(in the rows, 128 means zero)
Which row each row swaps with, under one turn or mirror:
The rows were stretched afterwards, more along some directions than others.
mez: [170 127 136 120 140 124 192  88 101 156 146 139 129 109 150 141 126 102
 170 151 117 106 103 154 155 112 126 102 128 111 120 152  92]
Zep: [130 125 186 165 116 126  87 139 113 120  99 102 137 153 129 110 155 159
  90 103 139 146 135 157 116 140 123 100 104 148 139 142 182]
mogef: [126 144 126  99 105 153 129 108 127 137 115 126 129 107 128 115 126  94
 142 115 134 115 146 119 113 131 134 114  93 122 136 110 126]
duv: [123 147 132  96 110 143 105 124 131 134 156 134 143 122 162 139 143  77
 174 138 127 116 112 110 127 147 131 105 119 118  97 152 139]
tolin: [132  82 142 114 123 141 136 113 111 118 142 148 112 103 161 119 121 130
 111 119 123 102 116 135  99  94 115 136 134 137 109 134 128]
tutiz: [135 141 152 114 161 156 149  91 107 145 107 133 112 111 144 142 136 157
  99  95  98 116 144 178 114 164 123 116 141 121 136 113 107]
soki: [170 127 121 127 145 106 192  94  96 143 159 136 113 114 138 148 126 109
 157 162 130 114 111 151 170 100 119 109 121 122 126 147  88]
gogep: [169 145 115 125 140 125 199  90  98 141 154 147 125 112 151 149 135  99
 182 157 118 110 107 152 166  94 120  99 119 106 109 150  82]
bozab: [122 127 115 106 135 143 124 154 135 146 159 142 118 135 128 132 122 158
 168 109 171 146 133  88 110 114 135 155 108 119  98 116 152]
nizif: [126 100 130  93 133  98 101 126 122 121 161 104 135 127 110 115 113 121
 107 135 145 107 149 110 122 160 161 126 166 133 136 128 150]
soviz: [136 140 134 106 163  88 144  97  99  90 151 122 171 118 153 156 132 122
 136 125 101 126 179 128 146 147 149 137 122  81 141 155 131]
nitop: [125 149 142 110  99 144  96 135 136 120 149 133 141 125 149 137 137  77
 149 143 117 119 110 127 120 143 122 109 121 128 104 150 139]
nub: [143 103 139 104 127 147 147 137 156 116 123 146 161 142 142 168  97 151
 155 152  95 117  86 132 139 119 141 128 137 109 132 153 136]
Dufer: [146  91 141  94 116 156 151 144 141 121 137 153 149 138 147 160  97 141
 154 157 113 111  71 127 134 109 134 120 142 127 116 143 138]
sep: [112 123 166  73 146 141 104 137 112 139 146 121 107 144 126 126 136  94
 131 129 149 147 135 136 129 137 121 108 135 170 145 103 181]
Fazu: [142  98 129 103 119 104 113 123 130 135 149 108 148 121 108 106 108 121
 114 128 137 105 138 112 128 166 150 123 170 140 136 128 132]
kevan: [135 146 147 115 155 147 159  94 114 156 104 138 110 109 139 143 133 155
 102  96 102 117 151 174 114 163 116 123 146 128 140 118  99]
lun: [125 131 111 136 161 111 126 130 116 121 116 111 123 159 157 149 123 121
 141 119 114 142 150 150 140 106 121 131 117 141 137 114 134]
Bez: [158 132 122 122 146 124 201  87  85 147 148 143 127 110 151 149 137 114
 173 149 116 110 101 154 159 103 128  95 117 112 118 141  85]
sese: [127 105 123 117 122 154 154 109 114 125 138 159 119 105 158 121 133 143
 126 112 118 116 118 132  98  76 112 136 125 133  91 138 107]
par: [138 116 179 165 111 135  85 137 104 136 103 109 140 139 127 112 150 146
  99 100 133 140 129 154 107 147 118  96 109 148 135 146 170]
tagu: [132 144 147 125 144 141 156 103 111 143 117 135 110 115 148 145 132 155
 106  98 108 105 153 173 122 161 117 115 139 128 133 118 110]
buvos: [134 151 156 109 155 155 148  96 111 142 111 138 103 114 149 137 134 139
 104  94 110 112 150 169 106 158 123 119 144 135 128 109 111]
Betam: [162 102 157 123  96 121 152 118 120 135 147 149 131 144 128 124 110 108
 107 123 152 108 102 129 160 155 113 134 134 154 117 128 114]
zomu: [172 131 128 118 139 139 203  90 101 151 141 137 122 110 159 153 127 102
 187 158 112 104 107 155 160 102 118 100 115 114 117 143  99]
kub: [122 142 121 111 116 150 120 165 158 142 139 144 124 137 124 129 125 157
 169 110 170 145 136 101 119 120 127 164 110 117 100 121 150]
rir: [175 125 137 130 132 104 133 126 128 154 131 134 108 127  89 104 122 131
  92 142 136 142 107 144 136 151 114 154 139 155 143 116 110]
Guvag: [129 144 141 112 115 134  92 130 114 125 155 127 141 132 163 148 128  88
 162 146 114 120 110 116 115 138 129 108 114 122  99 158 152]
gukuv: [139  93 142 100 124 145 134 140 147 112 137 146 153 141 144 162  96 147
 134 148 100 113  75 133 139 116 138 121 143 129 129 138 134]
zut: [129 103 132 120 120 141 155 111 114 114 127 153 118 104 152 120 140 130
 111 116 122 105 125 143 110  90 114 134 132 140 102 128 106]
mef: [137 134 137 102 149  93 140 113 110  90 161 132 162 116 148 148 124 114
 129 125 114 122 183 124 152 154 149 144 125  87 143 157 133]
Berib: [114 109 153 109 164 105 128 122 127 104 135 118 160 152 146 133 145 145
 126 112 133 146 141 136 131 167 148 129 125  87 163 137 147]
vovu: [110 105 156 117 152 105 131 145 140 107 140 136 173 142 144 134 146 152
 140 118 143 148 125 121 127 164 150 129 130  91 156 152 142]
lolup: [142 100 137 123 122 143 150  98 109 130 133 147 121 106 156 124 119 128
 118 120 104 106 122 143 109  92 103 148 134 142 106 136 104]
muzad: [150 120 102 138 161 101 150 120 114 147 156 130 126 111 134 156 132 137
 137 136  83 142 132 127 107 114 105 147 134 107 144 153 105]
giz: [138 141 133  97 157 109 148 116 116  92 154 130 151 109 154 147 137 110
 134 122 122 123 181 127 143 148 159 133 115  87 136 143 129]
felu: [114 120 106 105 177 121 157  79 100 145 160 113 103 113 115 140 140 152
 116 115 110 113 118 146 122 126 123 106 124 121 104 120  82]
nilus: [113 130 126 112 126 149 111 156 151 141 141 141 122 140 142 125 133 148
 174 102 168 140 129  87 108 118 130 161 117 118  98 121 160]
vepi: [132 129 150 116 150 150 125 140 152 137 156 153 120  95 156 122 148 107
 139 110 126 124 126 123  90 175 149 128 140 125 113 125 118]
zuk: [134 127 175 165 117 130  84 137 100 143 103 101 140 150 120 105 152 152
  95  91 137 144 140 153 106 148 120  94 108 150 142 141 167]
teti: [141 139 122 119 110 145 138 132  92 164 128 144 129  99 135 122 153  77
 195 112 150 156 144 127 108 135 101 123 153 145 139 130 124]
Von: [123 147  73 104 125 135 162 117 149 154 148 130 134 107 147 138 135 131
 152  95 128 112 165 139 153 147 138 101 113 118 123 109  84]
Vom: [164 108 172 126  98 125 150 125 114 137 136 147 129 151 131 123 114 113
 103 107 151 105 104 138 154 163 110 130 126 161 115 121 125]
remoz: [136 146 143  89 104 154 123  98 119 143 107 124 129 108 130 107 118  79
 139 114 129 110 140 123 105 145 126 123 103 133 140 111 143]
fufid: [133 151 133 112 116 133 111 123 128 131 149 127 158 124 154 145 140  79
 165 143 113 123 114 119 136 150 123 113 118 120 104 158 129]
Fosi: [136  85 130 127 107 151 137 113 127 130 132 148 117 104 148 118 114 136
 118 120 112  99 110 132 100  89 106 141 133 145 104 131 111]
Zulaz: [180 128 133 130 135  90 134 116 124 149 131 138 123 127  90 111 123 130
 102 154 140 149 112 139 151 143 119 159 138 149 139 124 107]
kepat: [130 140 138  99 108 140 130  98 132 129 113 123 130 110 129 105 123  88
 132 117 139 113 150 114 115 135 126 130 106 122 140 118 141]
zizug: [173 126 143 125 138  91 137 110 121 155 131 129 111 126  86 109 120 129
  95 146 132 145 113 146 147 147 111 160 140 149 149 119 116]
nubu: [140 119 176 171 110 140  80 140  89 148 117  96 135 146 127 114 135 153
 108 102 128 142 126 159 103 139 119  91 107 150 135 143 172]
luba: [133 120 104 158 128 150 119 148 107 158 155 106 128 121  94 145 124 173
 121 119 101 135 127 172 136 117 112 110 122 134 128 148 102]
retiv: [160 102 157 132  96 114 147 136 123 121 147 146 115 146 121 123 109 112
  89 123 150 104 108 132 161 145 112 139 131 168 114 112 111]
dogi: [135 101 134 139 112 144 141 123 121 126 129 148 117 104 148 118 131 140
 115 114 131 118 127 136 101  86 110 136 128 145 111 143 112]
fubu: [133  97 130  93 131 104 108 114 128 132 158 103 136 123 119 113 100 123
 119 138 128  96 146 111 114 155 156 122 166 125 132 130 146]
tafo: [111 108 158  75 149 133  93 141 120 148 143 117 119 141 127 128 122 112
 145 135 150 138 126 118 121 120 128 108 137 165 141 109 187]
dubev: [164 144 157 119 170 144 151 124  71 147  88 127 114 112 142 155 116  92
 159 169  97 149 117 177 129 125 106 108 136 162 150 137 130]
gab: [112 129 118 104 126 157 114 148 150 142 142 131 119 141 137 134 127 159
 162 101 157 139 133  97 111 123 128 159 115 118 108 111 164]
sadu: [161 147 155  93 165 157 161 122  79 151  97 141 119 107 150 152 120  84
 174 166 110 148 109 163 126 123 112 102 131 164 137 129 128]
vevuk: [132 150 132  98  99 146  98 130 130 141 152 133 151 125 152 135 141  81
 171 133 128 126 115 114 124 152 124 109 116 120 105 159 137]
Zupa: [124 145 136 108 109 138  91 136 137 126 146 128 146 130 160 144 142  82
 168 141 123 123 119 116 123 144 128 113 119 116 104 157 147]
zutag: [171 136 132 123 142 112 198  86  93 149 150 132 123 116 147 145 132  94
 174 154 121 113 127 154 171 113 118 111 116 112 126 146  95]
Gori: [131 143 138 103 154 110 144 102 108  94 158 131 155 108 155 139 131 113
 128 122 108 115 171 129 130 147 152 138 119  80 130 151 120]
namu: [168 144 161 104 168 143 158 113  79 149  85 130 122 110 141 150 119  86
 155 170  92 149 111 172 131 129 106 113 144 161 148 132 128]
mozom: [127 130 132 126 127 142 105 159 143 141 143 129 116 149 134 123 124 157
 164 100 166 138 127  90 105 121 128 159 115 123 101 125 166]
Nuta: [132 151 162 113 143 155 151 105 116 146 101 136 103 122 139 138 143 148
  94  97 123 117 143 181 123 170 117 115 143 143 143 100 118]
Baf: [118 127 119 115 128 140 110 160 147 148 153 134 120 137 133 128 121 160
 173 108 166 141 130  88 114 121 134 160 116 118 102 123 157]
mem: [157 125 101 137 150  86 139 115 118 148 155 125 133 116 125 141 136 131
 141 132  99 152 151 115 114 126 107 156 144  93 144 157 108]
pudu: [147 126 107 163 127 152 119 127 117 166 150 111 136 133  98 121 119 168
 121 114  90 141 131 164 138 118 101 123 121 125 125 159  99]
Ligi: [176 120 132 119 135  97 137 120 136 146 136 132 107 120  92 112 115 127
  90 155 129 138 113 146 137 137 108 166 135 145 134 115 106]
Kigi: [168 129 105 146 145 117 152 110 137 158 142 132 128 125 136 133 128 131
 147 134  78 139 131 123 112 114  95 147 136 101 138 159 111]
Dum: [144 104 135  97 128 151 152 135 144 113 128 143 158 138 138 169 105 153
 149 154  96 124  84 148 148 123 138 129 140 116 127 142 131]
Fotag: [137  88 147  85 126 141 145 136 147 112 137 150 160 128 143 164 101 133
 138 154  98 114  80 123 140 137 138 131 145 124 139 142 134]
rapan: [122 102 160 117 154 109 132 143 133 109 140 134 164 144 147 132 134 142
 145 127 136 149 131 134 129 160 143 138 133  93 153 151 143]
zar: [133 109 106 162 128 148 100 150 114 148 152  96 127 130  90 138 117 184
 121 126 101 141 112 166 133 116 117 110 123 122 124 152 110]
Gena: [132 133 146 105 152 108 135 113 115  95 146 120 158 119 141 148 130 116
 128 118 117 114 177 126 145 161 157 136 127  90 146 142 138]
Gogi: [133 130 134 114 148 153 127 131 153 151 150 155 125  89 137 116 139 111
 144 106 127 121 123 106  81 163 144 123 140 134 110 115 104]
topo: [159 148 160 113 174 143 149 118  69 150  84 128 120 108 140 144 124  94
 148 164 106 152 116 163 114 128 114 111 129 174 139 128 127]
tus: [159 149 147 113 170 144 160 119  77 155  84 132 123 115 140 155 116  97
 170 171  96 154 119 172 125 114 108 121 129 159 142 138 122]

rir is swapped with zuk
tafo is swapped with vepi
zutag is swapped with Fosi
Gena is swapped with Fotag
vovu is swapped with nizif
Baf is swapped with Zupa
gogep is swapped with sese
dubev is swapped with kevan
Fazu is swapped with Berib
felu is swapped with teti
zomu is swapped with lolup

Which row each row swaps with, under one turn or mirror:
The rows were stretched afterwards, more along some directions than others.
laki: [151 148  80 134 131 111 149  75 129 151  86 164 110 161 145 131 102 106
 122  92 100 112 151 135 107 147]
mub: [ 91 133  48  92 135 121 120 141 131 144 144  78  75 134 115 125 111 163
 154 114  98 171 165 101 109 181]
rora: [ 68  95 151 107 164 138 104 158 144 170 140 142  96 127  81 126  82 135
 155  96  91 148 176 159 122 142]
Popu: [ 64 123 113 133 145 133 187 103 139 171 118 120 119 121  97  86 115 161
 126 138  79 140 165 161 141 160]
mubet: [ 38  67 189  71 163 146 114 157 120 152 124 141  87 122 111 115  99 121
 129 128 121 158 190 170  96 148]
Lome: [ 65 113 104 112 166  91 170  89 112 154 110 142 127 108 107 108 104 139
 119 155  85 132 179 148 113 150]
netu: [143 143 139 109 133 120 149 116 115 158  91 154  95 128 132 122 147  97
  74 121 110 100 166 131 107 110]
suze: [ 67 100 152 102 155 152  95 151 163 149 142 123 109 121  92 111  85 120
 154  92  86 164 188 178 134 128]
Zege: [ 55  88 190  60 157 130  92 170 114 156 139 131  83 107  90 133 114 108
 129 119 103 154 186 171 114 128]
vomiz: [145 135  99 141 122 134 161  85 130 189  92 135 119 174 133 118 121 121
  90  76 110 118 152 134  86 137]
Zuka: [ 54  75 159  69 152 159 106 150 134 165 134 157  94 112 102 150  94 125
 151  95 108 143 156 168 114 142]
fopi: [ 76 118  97 112 142 151 170 105 137 147 122 127 119 115 105 103 112 160
 156 147  86 127 180 141 130 157]
Kem: [111 129  65 106 166 109 119 128 131 137 152  63  82 119 128 120 128 190
 126 130  97 166 164 121 107 153]
buzod: [110 118  59  94 157 125 118 138 116 137 176  72  77 126 129 141  98 173
 149 119  72 168 195 116 113 147]
Zore: [ 74 119  98 103 132 113 182  83 130 133 107 161 135 112 137 112  86 145
 143 131  82 146 148 150 121 138]
nimo: [128 143  89 129 151 118 168 101 124 175  84 179 116 150 103 130 124 128
 116  96 120  96 151 110  83 143]
neru: [109 130  81 104 139 126 118 147 105 141 154  58  81 137 129 110 114 178
 138 138 106 188 156 112 106 165]
fosu: [142 146  87 124 146 140 170  87 134 190 108 146 111 152 115 122 126 112
 108  74 120 101 169 118 104 128]
vago: [109 115  66  81 175 129 109 120 122 136 159  87  91 121 141 130 134 178
 137 113  95 169 162 114 103 149]
bituv: [ 45  74 161  76 150 151 108 145 142 170 161 136  90  99  86 150  96 125
 173 106  88 154 185 164 115 137]
Vuk: [138 146 117 131 141 136 155  82 129 162  98 158 105 158 134 112 131 100
 135  89 102 120 173 128  95 138]
Kadef: [ 80 125 129  92 131 115 173  84 115 163 122 137 120 105 120 123 105 180
 121 130  88 128 166 162 125 141]
Timi: [145 154 100 136 133 110 157  91 140 169  79 166 116 151 117 136 126 143
 102  90  95 100 161 134  82 137]
povek: [148 174  90 160 136 126 173  89 143 172 119 126 109 162 127  99 112 151
 113  85  72 134 148 148 104 149]
Dazof: [ 48  84 159  78 148 160  97 140 112 169 129 142  91 115 127 135 102 107
 150  85 110 177 174 183 129 152]
moku: [ 75 103 142 123 163 150 107 152 150 142 157 110  98 139  88 117  89 153
 172  92  63 171 163 188 124 156]
vume: [137 133  85 149 149 139 157  87 120 157 104 158 121 155 162 119 119 110
 129 109 110 130 150 119  95 144]
Fefi: [ 37  78 155  73 171 171 101 152 138 173 138 138 101 104  70 137  99 120
 153  93 109 151 181 175 127 144]
kifov: [128 133 124 121 132 135 158  97 120 154  95 152 105 155 166 116 150 113
  70 111 128 103 169 122  79 136]
Bunet: [123 134  60 102 158 131 115 117 129 147 162  68  79 130 140 119 125 185
 145 100  77 174 182 113 110 159]
bakeb: [155 151  81 135 142 126 151  81 146 171 103 140 108 167 140 114 130 140
 108  72  88 110 168 143 101 133]
Mige: [ 80 122 103 112 154 109 178 111 131 151 122 131 133 114  94  89 116 178
 106 160  71 133 172 147 117 133]
buga: [101 122  55 102 149 149 148 124 128 155 150  79  83 136 129 115 104 200
 129  93  89 171 172 117  94 172]
Lek: [ 47  87 168  89 169 168  90 153 135 159 156 128  79 126 108 128 101 106
 178  93  86 164 184 166 120 166]
peba: [123 135 101 121 129 118 161  94 127 171  98 166 108 143 125 144 110  96
 111  93 119 113 162 129  98 133]
telis: [ 72 108 126 100 137 115 168  83 119 149  85 157 132 108 109 115  91 149
 119 127  84 132 138 164 123 150]
Fefu: [ 53  77 171 101 142 158 111 138 135 176 113 130  99 123  99 127  97 123
 130  93 115 159 161 192 124 156]
moged: [ 82 114 127 123 130 115 178 113 102 145  95 134 117 125 110  96 117 166
 116 170  94 129 152 157 123 163]
medi: [104 122  60 104 170 142 125 113 126 157 168  64  71 131  96 124 139 175
 142 125 102 165 172 114 113 178]
Gevo: [ 75 115 115 119 156 104 160  81 124 159 114 131 128 124  98 107  99 157
 139 135  66 134 179 158 120 153]
Seg: [ 67 128 128 114 137 127 195 111 139 158 101 135 114 107  96  98 110 173
 106 122  78 124 174 171 133 142]
vev: [132 134 101 122 135 130 157  82 142 185 129 144  95 137 131 153 122 115
 127  94  99 114 159 121 106 133]
Vog: [ 43  91 147  88 172 145 113 163 134 166 121 162  98 110  70 142  90 127
 155 109 111 144 161 152 112 161]
las: [ 95 122  56  94 163 155 119 125 131 156 186  63  81 138 120 109 109 171
 188 107 105 184 183 106 127 164]
sobed: [ 82 108  41  85 161 125 112 118 121 127 163  94  77 128 166 155 101 169
 166 101  75 181 153 129 107 178]
rida: [141 129 116 129 126 135 149  89 123 162  90 155 122 161 156 133 115  89
 118  81 110 113 153 135 101 125]
Kot: [ 42  75 152  95 168 151 105 136 120 156 152 137 105 130 124 135  95 124
 185 102 110 177 167 171 110 170]
zos: [ 70 110 126 109 154 129 179 106 132 176 141 107 116 118  65  89 101 164
 137 154  87 126 175 139 110 159]
sedu: [ 76 113 100 102 137 120 170 101 131 147  75 158 118 119  88 100 103 160
 138 152  93 122 136 142 128 156]
bato: [152 150  71 146 143 134 154 107 142 178 101 136 111 160 130 120 117 105
 133  84  89 127 155 121 126 128]
baguf: [ 51 101 154  91 143 165  92 154 140 160 124 133 114 101  98 117 117 125
 169  87 103 169 165 180 143 130]
reli: [ 62  86 138  77 152 140  85 144 132 143 143 140  99 132 105 136  74 125
 178  90  90 166 170 172 118 156]
fupu: [ 59 112 105 124 149 117 188  69 123 171  99 139 130 138 101 118  90 175
 118 116  89 125 150 164 108 177]
penip: [113 131  60 110 153 149 123 134 143 146 156  54  89 135 120 104 130 192
 146 108  85 179 162 116 103 150]
bafa: [100 124  41  95 156 104 125 102 103 156 143  85  78 145 137 148 104 165
 137  86  81 172 162 123  94 187]
nunob: [103 140  60  98 158 142 132 133 135 159 156  70  87 134 119 118 119 197
 120  88  74 167 167 123 103 144]

mubet is swapped with kifov
vume is swapped with Kot
Zege is swapped with netu
Dazof is swapped with rida
penip is swapped with Popu
Seg is swapped with nunob

